[[110 145 147 132 114 145 141 119 131]
 [131 126 113 149 132 139 151 115 114]
 [122 126 112 110 108 118 125 134 105]
 [125 155 129 108 113 122 115 129 115]
 [128 129 110 147 133 131 130 140  99]
 [153 129 122 121 137 123  99 123 130]
 [115 129 138 105 114 154 134 125 127]
 [137 140 139 133 127 127 135  99 148]
 [138 130 107 123 144 122 137 143 106]
 [123 149 144 149 135 147 137 124 131]]
=>
[[110 145 147 132 114 145 141 119 131]
 [115 129 138 105 114 154 134 125 127]
 [122 126 112 110 108 118 125 134 105]
 [123 149 144 149 135 147 137 124 131]
 [125 155 129 108 113 122 115 129 115]
 [128 129 110 147 133 131 130 140  99]
 [131 126 113 149 132 139 151 115 114]
 [137 140 139 133 127 127 135  99 148]
 [138 130 107 123 144 122 137 143 106]
 [153 129 122 121 137 123  99 123 130]]

[[145 138 135 123 127 141 122 117 130 121 121]
 [137 136 120 113 131 132 137 132 138 140 117]
 [135 125 127 132 141 134 137 121 135 122 117]
 [136 129 124 116 134 133 145 128 141 133 121]
 [109 121 112 133 122 123 125 116 118 150 127]]
=>
[[109 121 112 133 122 123 125 116 118 150 127]
 [135 125 127 132 141 134 137 121 135 122 117]
 [136 129 124 116 134 133 145 128 141 133 121]
 [137 136 120 113 131 132 137 132 138 140 117]
 [145 138 135 123 127 141 122 117 130 121 121]]

[[127 124 120 101 111 117 127 146 139 110 148 138 114]
 [130 138 144 140 117 128 131 127 122 120 127 135 138]
 [123 126 129 124 116 150 111 112 129 110 122 145 154]]
=>
[[123 126 129 124 116 150 111 112 129 110 122 145 154]
 [127 124 120 101 111 117 127 146 139 110 148 138 114]
 [130 138 144 140 117 128 131 127 122 120 127 135 138]]

[[139 129 112 122 111 102 152 124 115 124]
 [137 126 108 124 109 101 149 122 114 122]
 [148 142 128 103 112 104 132 126 107 128]
 [124 114 113 129 113 103 151 118 115 121]
 [120 112 116 128 115 106 154 119 116 123]]
=>
[[120 112 116 128 115 106 154 119 116 123]
 [124 114 113 129 113 103 151 118 115 121]
 [137 126 108 124 109 101 149 122 114 122]
 [139 129 112 122 111 102 152 124 115 124]
 [148 142 128 103 112 104 132 126 107 128]]

[[129 132 121 134 127 129 143 151 125 145 129]
 [116 121 123 125 120  98 106 102 114 108 125]
 [132 124 132 123 133 117 132 117 124 128 128]
 [136 121 132 124 125 141 118 113 120 112 131]
 [128 123 127 115 139 113 111 104 132 111 133]]
=>
[[116 121 123 125 120  98 106 102 114 108 125]
 [128 123 127 115 139 113 111 104 132 111 133]
 [129 132 121 134 127 129 143 151 125 145 129]
 [132 124 132 123 133 117 132 117 124 128 128]
 [136 121 132 124 125 141 118 113 120 112 131]]

[[130 130 116 135 131 122 135 135 129 138]
 [135 141 137 122 128 150 139 135 136 130]
 [134 129 148 130 136 138 128 126 133 125]
 [129 130 115 136 131 119 134 135 129 139]
 [136 131 148 118 138 152 140 126 136 119]
 [133 129 145 132 136 134 128 127 133 126]]
=>
[[129 130 115 136 131 119 134 135 129 139]
 [130 130 116 135 131 122 135 135 129 138]
 [133 129 145 132 136 134 128 127 133 126]
 [134 129 148 130 136 138 128 126 133 125]
 [135 141 137 122 128 150 139 135 136 130]
 [136 131 148 118 138 152 140 126 136 119]]

[[152 105 129 150 105]
 [118 151 119 105 151]
 [149 105 150 151 106]
 [104 146 106 143 140]
 [150 105 124 140 105]
 [105 118 105 106 105]
 [151 105 130 150 105]]
=>
[[104 146 106 143 140]
 [105 118 105 106 105]
 [118 151 119 105 151]
 [149 105 150 151 106]
 [150 105 124 140 105]
 [151 105 130 150 105]
 [152 105 129 150 105]]

[[131 124 109]
 [157 140 147]
 [136 125 111]
 [117 132 117]
 [156 139 144]
 [150 136 151]
 [147 132 142]
 [112 130 126]
 [138 143 155]
 [111 129 122]
 [140 128 116]]
=>
[[111 129 122]
 [112 130 126]
 [117 132 117]
 [131 124 109]
 [136 125 111]
 [138 143 155]
 [140 128 116]
 [147 132 142]
 [150 136 151]
 [156 139 144]
 [157 140 147]]
---
[[145 141 121 144 111]
 [120 123 140 115 136]
 [133 150 106 157 122]
 [123 103 140 106 136]]
=>
[[145 141]
 [120 123]]

[[129 127 135 153]
 [112 144 117 111]
 [117 138 117 137]
 [106 150 103 114]]
=>
[[129 127]
 [112 144]]

[[100 109 100]
 [154 153 123]
 [126 126 125]
 [151 100 149]]
=>
[[100 109]
 [154 153]]

[[ 99 141 102]
 [156 139 114]
 [115 157 112]]
=>
[[ 99 141]
 [156 139]]

[[149 138 102 117 104]
 [128 128 137 109 100]
 [130 129 130 115 109]
 [120 124 146 116 110]]
=>
[[149 138]
 [128 128]]

[[136 120 123 128]
 [141 130 156 113]]
=>
[[136 120]
 [141 130]]
